In the rows, 128 means zero.
The same turns and mirrors carry the whole set onto itself, and each row onto the other rows of its family. Which rows share a family with each named row? Give them in list order.
These 20 rows form 5 families of 4 rows each.
zol: [137 153 112 103 107 142  96 136 119 103 121 159 134 124 129 113 102]
tusat: [151 142 127 121  87 166 140 119 119 108 119 116 108 108 133 156 146]
vetif: [134 147 125 111 110 148 122 139 120 114 111 119 113  82 161 173 144]
Sati: [123 151 102 101  99 160  95 138 113 128 129 159 121 100 138 108 123]
fav: [104  93 108 109  93 140 111 150 146 132 137 115 127 135 139 151 116]
Tomop: [155 127 149 111 130 150 100 107 152 140 157 142 139 109 148 136 126]
kipo: [105 140  99 116 112 155 124 155 123 127 115 170 134 108 134 113 124]
Somo: [139  95 116  94 104 155 127 126 139 133 133 133 113 148 140 168  95]
Pof: [144  94 115 129 100 143 123 146 139 129 138 140 115 150 132 166 104]
Zur: [139 153 120 113  86 162 130 144 120 107 106 129 110  94 157 170 128]
Kedep: [139 118 113 110  89 150 135 135 106 110 112 129 103  95 148 184 129]
sovat: [140 137 128 135  98 140 122 150 101 125 106 131 119  89 151 168 146]
rupul: [160 127 158 129 111 131 105 114 142 155 134 141 135  92 143 155 134]
ves: [113 146  97  82 111 153 110 145 113 134 125 168 122 111 137 123 124]
Kezu: [145 107 162 119 119 132 107 109 143 141 131 140 158 109 133 149 124]
Bunik: [148 111 153 132 118 150 112 107 147 144 136 154 152 104 136 130 122]
ses: [118 101 102 110 105 142 128 143 157 142 125 151 115 143 127 147  96]
kem: [127  96 113 116 108 139 129 143 152 137 149 140 127 156 121 158 119]
Gefa: [123 146 108 106 122 149 105 132 128 119 142 177 133  92 138 112 125]
Zenud: [137 132 164 105  96 141 114 131 140 149 142 155 165 107 146 150 136]

Same family as vetif: Pof, ves, Bunik
Same family as kem: Sati, Zur, Kezu
Same family as sovat: Tomop, kipo, Somo

